rotation steps, each row followed by its count of steps:
The counts run from 0 to 275.
[114 145 124 118 128 121 118 130 123 101 144  99 100 115 177  94 140 107
 103 152 165 125 147 134 140 135 220 142 182 146 175 128 159 133 111 177
 134 127 138 104 151 121 135 129 117 121 117 123 108 147 116 131 150 103
  86  89 172 121  71 133 131 140 133 138 120 124 146 116 164 162 108  43
 128] => 270
[163 147 122 126 158 127 144 143 130 121 103  87 147 118 184 111 107  94
 109 169 180 137 114 125 155 110 205 171 161 167 174 148 161 149 112 181
 131 126 140 114 127 108 150 146 100 138 107 125 116 134 130 138 154  95
  85 132 155 132  83 129 136 117 145 120 141 144 142 113 159 148 121  73
 149] => 136
[156 143 140 110 127 150 133 106 120 146 149 132 133 132 156 137  96 103
 118 144 124 125 165 127 155 110 221 153 181 117 176 123 176 114 143 177
 125 117 113 109 141 100 128 167 126  97 128 141 102 123 110 121 131 124
  94 112 176 138  82 115 127 123 148 127 103 113 141 114 185 175 131  63
 128] => 98
[162 151 137 113 111 136 146 122 114 110 126 116 114 115 168  97 108  87
 108 144 149 124 139 110 157 112 198 158 171 140 177 141 172 116 105 181
 119 144 122 150 123 112 128 164 106 125 120 139 125 129 103 120 143 123
  97  97 169 169 108 162 100  98 112 124  98  80 104 119 173 147 138  73
 151] => 156
[126 112 144 114 129 119 152 118 115 122  65 123 130 134 137 117  95 119
 106 121 146 115 160 121 153 142 191 153 164 155 196 128 131 126 108 168
 128 138 143 104 160 110 134 132  99 128  98 123 133 136 121 138 137 116
 110 118 183 106  85 122  93 114 135 123 145  85 120 127 194 179 143  62
 159] => 45
[154 168 104 117 103 135 117 136 136 135 111 117 131 159 147 115  99 123
  92 144 138  95 166 132 155 147 195 166 159 132 153 137 161 119 136 172
 133 137 149 122 139 122 127 160 123 109 126 129 124 154  85 166 153 102
 110  83 186 109  99 132 111 127 130 105 131 110 135 135 196 174 132  62
 148] => 177
[134 165 120 122 107 126 139 147 125 116  94 105 155 124 163 109 107 123
 108 143 172 127 141  89 172 100 199 159 152 154 185 111 164 115 118 187
 151 103 136 123 126 139 120 162 116 125 105 167 141 131 102 161 149 103
  97  90 164 148 123 142 114 110 106 132 112 117 129 136 196 158 128 105
 147] => 8
[126 113 115 137 132 132 130 117 125 127  94 111 150 121 126 120 100 135
 101 131 142 107 155 146 162 117 174 177 160 142 185 151 161 120  89 183
 139 108 164  93 151 104 134 117 102 132 126 120 136 122 101 156 141  94
 107 115 184 120  98 119  81 142 152 129 153  86 108 150 169 173 119  88
 172] => 48
[148 113 128 119 133 135 136 131 140 150  72 117 157 108 165 118  93 104
 120 151 169 123 127 109 168 103 206 167 158 162 192 131 158 113 104 168
 136 141 126 118 141  98 141 147 100 120 108 114 117 122 128 114 150 110
  93 135 150 127  91 129 110 127 149 123 157 112 121 117 167 143  97  55
 153] => 127
[120 137 161 117 144 136 159 137 116  90 112  88 150 132 150 127 119  97
 102 145 165 121 155  98 144 124 214 156 157 138 201 138 142 135 119 194
 143 103 130 103 154 121 133 141 111 130 102 164 138 150 117 153 130  99
  88 113 169 117 102  96 118 110 136 127 112 140 109 126 172 182 149 104
 137] => 216
[146 148 127 116 132 139 139 136 112  93 134 107 143  97 151 104 113 122
  99 138 168 106 156  90 158 106 217 138 185 121 201 120 144 135 110 203
 146 105 139 116 114 125 151 149 115 127 110 147 138 132 122 164 151 106
 104  98 172 134 102 129 122 114 122 143 121 121 117 129 166 167 110  97
 141] => 213
[124 135 129 109 117 140 142 146 106  89 148 110 125  96 178 137 101  76
 106 148 155 133 133 103 145 111 197 169 159 160 193 140 153 126 151 183
 127 118 117 128 158 107 154 127  91 104 111 137 114 122 133 116 147 113
  87 126 170 134  89 127 111 147 124 145 118 122 117 100 181 177 123  81
 146] => 80
[110 137 100 121  90 138 121 140 131 123  88 117 134 139 165 103 120 129
  88 151 152  88 146 102 173 139 201 166 155 138 168 137 170  89 138 179
 135 152 136 124 150 116 127 126 110 116 115 122 132 139  97 148 141 103
 121  82 168 104  97 117 101 148 129 109 128 124 110 131 179 170 103  69
 146] => 186
[102 134 131 140 136  94 151 124 111 126 119  97 121 111 173 127 121 100
 100 150 160 154 143 136 137 132 212 146 153 164 194 135 156 128 101 179
 115 118 134 103 188 128 128 133 117 120 107 132  98 162 134 123 127 116
  96 102 175 129  80 112 118 125 131 124 114 103 151 128 175 168 128  73
 160] => 273
[113 147 144 120 123 147 111 136 121 104 132 124 147 109 152 132 106  80
 103 123 142 114 165 109 162 114 210 149 154 155 193 139 155 109 157 172
 142 109 130 117 171 112 132 147 109  92 102 145 144 130 110 118 131 109
 103  92 170 122  89 125  93 145 136 128 113 131 113 102 201 171 147  94
 122] => 92
[116 140 130 125 117 131 137 148 125 115 103 115 160 133 168 127 121 107
 104 160 160 135 127  95 164  95 184 185 152 152 188 128 168 108 134 196
 143  99 120 109 142 121 129 146 111 131 102 185 134 133 101 153 143 104
  77 111 156 146 127 113  97 115 128 125 110 142 115 139 188 167 140 108
 151] => 10
[154 126 130 137 117 135 145 130 140 133 135  89 112 136 149 134  98  82
 118 159 156 149 141 141 143 118 200 182 140 132 175 178 186 123  97 186
 127 123 119 138 153 103 105 146 100 128 136 142 119 147  91 122 143  94
  78 111 179 149 122 127 101 118 140 109 119  95 111 134 162 159 136  76
 149] => 152
[115 144 140 124 123 148 113 142 131 115 131 115 142 116 147 139 108  82
 110 127 139 117 170 125 156 115 212 152 150 143 190 148 164 112 146 174
 144 102 131 116 176 109 126 148 111  88 113 145 140 143 102 127 131  91
  93  99 175 115  95 111  95 152 145 127 112 134 121 103 190 174 147  94
 123] => 93
[125 149 103 130 114 120 139 135 133 128 152  99 122 105 132 150  86 101
 124 128 153 143 168 131 137 118 212 150 143 136 198 139 161 125 123 179
 140  83 125 122 168 129 115 156 110  90 127 144 123 144 110 137 144 103
  97 102 194 133 110 134 111 139 124 144 118 101 132 120 190 178 126  90
 147] => 84
[108 140 102 122 121 126 111 135 142 117  86 124 145 120 148 110 109 118
 110 134 155 119 152 150 164 119 177 168 156 169 186 131 158 113 130 169
 153 111 157  95 161 106 126 114 102 125 109 127 146 122 100 146 146  94
  92  94 175 123  82 145  87 147 139 147 148 113 133 122 201 166 134  75
 141] => 253
[125 137 113 120 117 118 155 132  97 132 108 105 125 145 183 125 109 131
  88 181 146 114 119 106 155 132 194 178 170 131 165 118 172 110 121 188
 116 137 123  99 140 110 141 143 131 125 123 136  83 141 118 156 142 122
 105 118 163 121 106 100 129 127 136 109 121 115 145 151 179 187 100  66
 170] => 191
[154 119 143 104 119 166 162 115 128 124 127 106 127 122 121 121 101 111
 120 138 160 122 167 108 158 114 224 149 183  97 206 146 164 118 122 194
 133 128 112 127 116  98 121 138 105 123 122 143 143 117 101 139 138 106
 102 109 183 134 100 123 130 113 129 146 125 107 101 120 161 161 119  82
 128] => 222
[136 137 118 143 130 133 136 128 161 140  99  84 132 118 131 112 115 102
 117 153 182 142 141 138 149 107 220 166 138 145 194 159 182 120  78 183
 142 112 136 128 143 126 107 151 109 140 127 140 142 146  94 132 137  83
  84  98 175 142 117 127 117 120 135 125 126 111 121 136 153 137 117  81
 144] => 141
[129 150 138 111 139 134 148 139 119  98 123 107 148 107 163 110 115 112
 101 139 172 105 156  81 154 120 214 133 177 127 204 118 143 132 113 202
 133 113 140 116 128 128 148 148 109 122 103 158 138 141 121 158 142 107
 107  97 171 125  94 122 121 105 118 140 113 128 113 125 168 174 120 102
 139] => 214
[127 130 134 135 125 132 126 143 105 123 103 120 121 109 146 110 109 115
 105 119 137 105 162 127 178 142 182 154 162 126 189 142 155 113 100 190
 153 134 154 105 161 104 118 104  99 122  97 127 152 136  91 164 141  96
 109  90 174 117 105 136  87 122 154 125 146  92 102 139 176 176 150  83
 139] => 36
[155 139  96 122 113 133 158 154 130 145 118  95 147 128 161 150  77 103
 117 170 162 134 127  98 165 107 185 187 127 138 184 151 170 120 122 193
 134 111 119 127 140 115 127 148 104 112 120 145 112 134 106 156 159  92
  98 136 169 131 133 119 111 136 133 113 143 122 126 133 175 173 114  94
 169] => 2
[136 135 106 132 133 125 112 132 160 139  80 103 151 109 145 106 116 116
 117 131 177 109 146 118 164 105 207 149 158 160 191 129 165 119  73 170
 160 121 155 114 135 117 128 154 116 127 123 124 141 136 109 141 152  90
  88  92 160 133 107 146 116 137 131 132 146 119 118 123 162 142  89  68
 134] => 130
[111 143 109 113 148 112 159 124 131 107  90  95 151 148 145 114 101 133
  83 142 161 104 164 132 135 138 196 162 158 160 187 135 136 146 111 180
 122 130 164  97 141 121 150 131 109 138 110 132 124 140 129 155 140 112
 108 119 180 109  69 124 116 118 119 140 128 111 136 127 187 186 131  76
 165] => 55
[152 153 138 124 143 135 140 146 124  95 129  79 124 118 179  92 126  73
 105 161 172 133 131 115 154 117 205 169 161 155 179 148 164 136 105 177
 132 141 138 133 131 113 137 140  97 142 109 132 137 138 114 126 151  96
  87 104 160 148  95 144 125 114 129 126 115 131 121 109 162 150 149  79
 126] => 147
[132 134 129 112 118 123 154 143 100 106 115 108 135 112 184 112 115 118
 102 158 171 114 131  75 153 127 214 149 176 138 184 110 141 134 121 194
 127 128 124 115 133 125 160 143 114 123 101 148 110 144 129 156 158 112
  97 112 165 117 105 112 136 122 125 122 132 129 118 123 172 180 101  73
 153] => 203
[143 123 113 123 122 139 118 131 157 141  76 105 150 107 146 103 113 106
 121 135 177 116 140 118 169 103 213 160 160 158 192 134 159 114  82 162
 161 129 146 121 136 106 132 147 110 123 122 113 139 133 107 134 149  89
  92 104 162 125 109 145 117 142 141 137 155 120 113 117 164 135  92  57
 137] => 129
[131 130 108 135 109 121 128 142 102 114 128 101 136 106 169 114 121 133
 104 162 152 110 125 105 157 114 198 169 178 122 177 116 169 114  92 197
 147 103 128 110 133 118 149 129 127 126 133 149 104 141 102 174 147  90
  96 109 168 123 130 115 116 148 140 121 135 122 114 150 155 175  84  80
 156] => 200
[129 149 115 125 107 127 140 152 131 122 151  93 120 104 136 144  90  87
 112 129 163 141 162 128 138 121 211 149 147 150 193 151 155 136 135 174
 143  90 129 127 166 127 123 152 101  92 118 133 132 140 104 140 147  93
  94 102 192 123 108 137 118 151 122 142 130 113 133 111 191 172 128  86
 141] => 83
[ 94 115 124 143 120 123 119 123 127 131  98 102 130 112 144 107 125 114
 101 147 165 152 141 162 158 114 199 169 161 168 185 145 171 108 112 171
 136 113 141  91 181 114 114 113 109 128 117 122 127 128 105 126 125  94
 100  98 174 128  89 112 100 149 148 132 138 112 144 135 180 157 116  75
 157] => 264
[131 138 105 109 124 131 124 121 144 131 131 126 120 130 166 118 127 123
 111 164 156 125 146 159 135 121 193 177 181 141 164 126 168 128 140 177
 133 118 134  95 135  96 144 128 113 128 130 131 101 128 101 137 157 110
  69 118 178 125  70 129 122 136 149 141 137 131 153 129 168 175 104  39
 143] => 258
[122 156 133 118 126 129 144 154 126 143 132 125 107 134 158 129 118 121
 110 140 151 109 173 121 161 148 200 149 146 107 193 139 164 111 118 202
 138 133 123 114 155 110 101 131 105 114 104 156 136 156  87 141 146 110
  87  80 180 119  95 125 101 100 151 113 122 116 112 141 168 192 136  83
 127] => 27
[112 139 114 113 124 111 141 125 133 131  98 122 126 125 163 110 113 126
 101 142 171 144 149 139 151 128 205 151 165 166 189 121 151 128 140 164
 117 134 146  95 153 119 123 135 111 121 101 126 119 130 126 118 140 125
 100 100 173 132  57 130 130 115 125 143 128 109 167 127 191 168 117  57
 154] => 261
[137 118  91 122 122 150 143 114 136 126 109  99 137 107 134 115  88 128
  99 153 158 121 145 138 154 112 195 171 169 139 184 154 172 128 117 186
 118 123 142 112 130 103 143 115  96 132 141 106 125 107 118 135 144 100
 117 129 180 130  88 120 118 144 127 148 144  94 127 133 167 162  88  74
 175] => 60
[110 142 113 108 117 124 143 124 148 142 108 127 129 155 139 151 104 115
 122 136 133 109 170 146 137 132 179 178 136 134 181 131 164 115 117 172
 148 121 127  96 158 100 125 131 109 118 127 152 117 131  89 143 150 115
  62 120 186 121 104 140  89 133 132 137 131 106 119 129 186 202 130  60
 139] => 245
